128 stands for zero in the data rows.
Some points, one per row:
c(110, 100, 101, 111, 128, 142, 139, 136, 145, 148, 143, 164, 162)
c(127, 135, 117, 138, 110, 99, 110, 118, 105, 117, 115, 133, 165)
c(109, 127, 106, 93, 92, 102, 127, 184, 218, 201, 159, 121, 123)
c(113, 119, 136, 194, 255, 255, 176, 114, 100, 88, 89, 111, 112)
c(158, 175, 147, 208, 146, 113, 107, 89, 88, 87, 88, 95, 119)
c(163, 162, 137, 120, 114, 124, 96, 86, 87, 87, 88, 95, 112)
c(118, 103, 108, 128, 156, 149, 146, 134, 137, 153, 170, 207, 175)
c(236, 227, 142, 107, 94, 61, 82, 86, 100, 102, 88, 95, 128)
c(123, 133, 181, 192, 196, 174, 121, 96, 89, 86, 88, 104, 112)
c(171, 154, 128, 124, 98, 117, 86, 86, 114, 125, 110, 103, 112)
c(109, 99, 94, 93, 111, 98, 120, 139, 173, 202, 210, 194, 176)
c(110, 102, 104, 146, 152, 172, 162, 144, 129, 139, 123, 102, 112)
c(116, 118, 137, 179, 128, 139, 111, 119, 115, 113, 178, 196, 168)
c(92, 99, 94, 65, 110, 88, 160, 204, 236, 196, 157, 144, 142)
c(113, 114, 123, 144, 130, 113, 92, 99, 121, 103, 89, 95, 112)
c(123, 130, 151, 109, 106, 97, 101, 120, 160, 160, 193, 178, 140)
c(122, 159, 171, 163, 184, 168, 180, 138, 95, 87, 88, 95, 112)
c(122, 142, 160, 165, 152, 112, 127, 141, 181, 201, 177, 147, 133)
c(120, 89, 102, 104, 136, 151, 141, 126, 127, 158, 181, 187, 139)
c(113, 113, 160, 141, 130, 119, 81, 90, 99, 117, 163, 166, 155)
16 more points follow, each with its number after it:
c(109, 99, 111, 93, 100, 93, 103, 126, 166, 186, 193, 183, 208) 0
c(109, 117, 94, 91, 95, 103, 134, 137, 156, 173, 179, 170, 154) 1
c(163, 163, 179, 129, 107, 103, 117, 100, 81, 74, 98, 119, 146) 2
c(111, 86, 108, 126, 138, 142, 133, 154, 193, 170, 138, 100, 112) 3
c(157, 169, 152, 120, 111, 139, 157, 163, 108, 86, 89, 95, 112) 4
c(127, 85, 95, 99, 128, 161, 161, 160, 155, 149, 142, 143, 142) 5
c(114, 95, 105, 120, 146, 148, 141, 152, 165, 188, 125, 126, 108) 6
c(166, 131, 98, 93, 100, 122, 118, 95, 88, 74, 106, 119, 124) 7
c(143, 158, 170, 168, 158, 166, 169, 176, 106, 92, 106, 95, 131) 8
c(110, 99, 121, 113, 151, 228, 227, 165, 104, 89, 88, 95, 112) 9
c(140, 178, 212, 170, 104, 94, 94, 86, 87, 87, 72, 123, 63) 10
c(109, 87, 105, 101, 117, 141, 152, 126, 126, 132, 117, 88, 112) 11
c(197, 197, 154, 149, 143, 136, 107, 90, 84, 87, 132, 84, 112) 12
c(109, 99, 94, 96, 122, 151, 117, 119, 150, 178, 151, 119, 117) 13
c(112, 117, 130, 126, 109, 116, 119, 164, 148, 148, 129, 142, 114) 14
c(109, 99, 106, 94, 134, 153, 183, 183, 165, 130, 125, 122, 114) 15
Which two of these numbered points are nearest to each point below, ignoring the direction in which the first points spread most? Their numbers follow each, nearest first.
c(102, 100, 100, 111, 115, 143, 138, 129, 132, 130, 175, 180, 156) > 1 5
c(121, 125, 94, 75, 104, 133, 205, 207, 201, 188, 136, 119, 117) > 15 4
c(175, 197, 194, 167, 131, 71, 88, 86, 87, 87, 88, 95, 112) > 2 10
c(126, 116, 128, 141, 155, 153, 111, 103, 89, 107, 124, 105, 109) > 13 1
c(133, 136, 121, 103, 78, 129, 124, 126, 105, 90, 88, 95, 112) > 7 4
c(141, 147, 162, 177, 138, 127, 191, 217, 180, 132, 104, 99, 112) > 8 4
c(111, 93, 105, 95, 123, 139, 141, 117, 93, 102, 118, 111, 121) > 11 5
c(135, 161, 133, 134, 103, 92, 100, 86, 96, 132, 159, 170, 175) > 0 2
c(171, 167, 152, 126, 133, 94, 92, 78, 143, 196, 211, 170, 124) > 12 0
